128 stands for zero in the data rows.
Here are some points, each followed by its number:
[139 105 125 148 165 129 147 117 141 116 107 154 170 114 121 144 126 145
 114 160 188 163 127  62] 0
[ 83 105 155 144 141 176 128 141 126 125 162 123 102 144  94  90 162 176
 152 154 139  91 138 121] 1
[ 90 125 130 160 146 166 126 126 147 135 129 142  76 145 104  66 164 170
 148 143 136 116 160 116] 2
[120 123 123  66 175 146 164 147 131 136 129 124  88 139 119  89 162 155
 109 122 137 123 125  70] 3
[ 87 136 121  86 191 158 148 117 130 116 107 157 138 118 113 136 144 127
 145 149 200 138 136 127] 4
[ 84  81 104 131 128 150 133 146 150 141 107 170 141 140  87 160 108 140
 106 143 187 140 133  97] 5
[ 50 119 135 148 163 115 135 138 114 124 108 182 158 152 113 136 137 137
 115 144 164 161 144 103] 6
[ 91 104 115 107 172 155 142 113 117 111 119 173 109 157 101 125 186  93
 140 139 172 134 114 119] 7
[126 108 103 146 113 200 126 111 101  99 123 109  98 114 116  93  90 160
  95 119 119 146 103  95] 8
[150 122 130 163 161 118 122 147 155 118 121 193 133 118  99 111 118 172
 119 163 173 161 136  97] 9
[ 77 116 135 111 157 154 169 157 144 125 101 156 148 157 103 142 137 125
 131 165 192 138 143 110] 10
[ 88  97 137 130 132 139 157 158 149 133 124 169 124 142  74 144 137 142
 123 157 182 141 148  76] 11
[ 73 108 140 126 170 148 163 106 109 134 130 141 154 107 109 162 146 117
 121 140 171 151 122  68] 12
[131 121  99 175 136 128 107 164 157 134 133 161 122 148 112  98 161 163
 118 148 178 162 139  82] 13
[ 83 107 152 153 157 190 137 119 130 125 160 137 113 112 126  73 162 165
 138 124 133 122 156 152] 14
[ 97 118 140  87 177 155 154 125 155 124 102 154 119 160 108 110 138 141
 119 157 195 116 141 102] 15
[128 101 110 180 158 120 132 110 154 155 123 128 112 170 106 145 132 189
 148 133 156 149 160  90] 16
[146 110 111 165 155 135 140 105 116 139 130 120 119 160  87 124 120 191
 146 152 180 165 159 109] 17
[141 126 114 186 143 135 119 157 146 144 134 159 146 140  86 121 160 173
 101 128 168 133 178 102] 18
[127 124  97 143 150 132 150 122 100 132 151 144 105 163 112 101 126 214
 136 155 164 142 159 136] 19
[ 66 109 135 116 146 152 159 150 141 114  97 158 130 142  91 165 134 130
 102 145 180 137 153  97] 20
[103 124 110 134 154 140 142 132 182  90 101 145 147 130 100 154 142 143
 125 149 192 142 166  90] 21
Which three points above are nearest to each new point? Their numbers follow each, smallest number first.
[ 98 122 143  65 161 167 158 136 123 138 114 140  79 138 119  87 163 148
 128 125 122 137 135  82] 2 3 15
[138  75 105 164 158 141 156 104 113 156 121 138 157 129 108 138 148 154
 109 174 168 126 157  88] 0 16 17
[ 91 115 145  85 142 188 125 138  91 126 136 174  88 149 103 132 158 138
 131 144 147 106  93 142] 1 7 15
[ 74 119 125 143 176 128 133 111 132 122 123 186 161 138 103 131 133 142
 139 142 190 152 115  96] 4 6 12
[ 71 119 128  99 177 165 153 132 129 121 114 151  88 148  98 115 158 151
 135 141 177 115 119 102] 4 7 15
[ 69 115 121  92 157 163 162 135 132 122 111 152 148 151  96 147 141 126
 136 145 196 121 118 104] 4 10 20
[ 97 125 120 161 137 172 130 129 140 151 129 127  79 149 113  68 140 197
 123 137 144 122 131 105] 1 2 14
[118 100 127  87 156 176 143 128 111 115 135 158  83 150 103 101 174 137
 137 140 174 102 100 124] 3 7 15
[158  73 116 155 159 135 153 122 118 153 131 121 135 126 120 122 134 157
 107 175 173  86 136  78] 0 16 17
[103  99 123 123 190 180 177 108 101 132 128 118 150 128 116 145 149 158
 137 161 144  97 132  98] 4 12 15
[ 79 124 127  80 180 142 142 109 131 104 113 156 125 134 101 127 160 122
 143 135 193 154 121 106] 4 7 15
[129  73 109 173 153 133 129 146 147 162 118 134 113 161 104 142 144 181
 132 154 167 126 160  99] 16 17 18
[ 56 101 155 115 187 110 135 131  99 137 102 133 132 143 115 129 166 129
 120 136 141 158 157  97] 6 12 20
[113 124 160  68 172 148 138 118 121 126 106 138 119 143 109 104 177 150
 132 135 196 131 127 108] 3 4 15
[ 79 105 120  83 171 161 152 125 120 117 105 151 120 165 100 117 172 114
 139 137 179 121 121 118] 4 7 15
[146 136 116 178 130 116 114 128 133 152 122 174 167 142  87 105 130 163
 112 145 170 147 166  85] 9 13 18
[ 82 124 137  86 160 169 137 133 126 116 119 130  77 148 112  79 164 150
 128 124 140 129 126  77] 2 3 15
[105 140 131 170 146 160 114 149 134 127 146 126  70 161 126  89 160 169
 142 164 153 110 155 106] 1 2 13
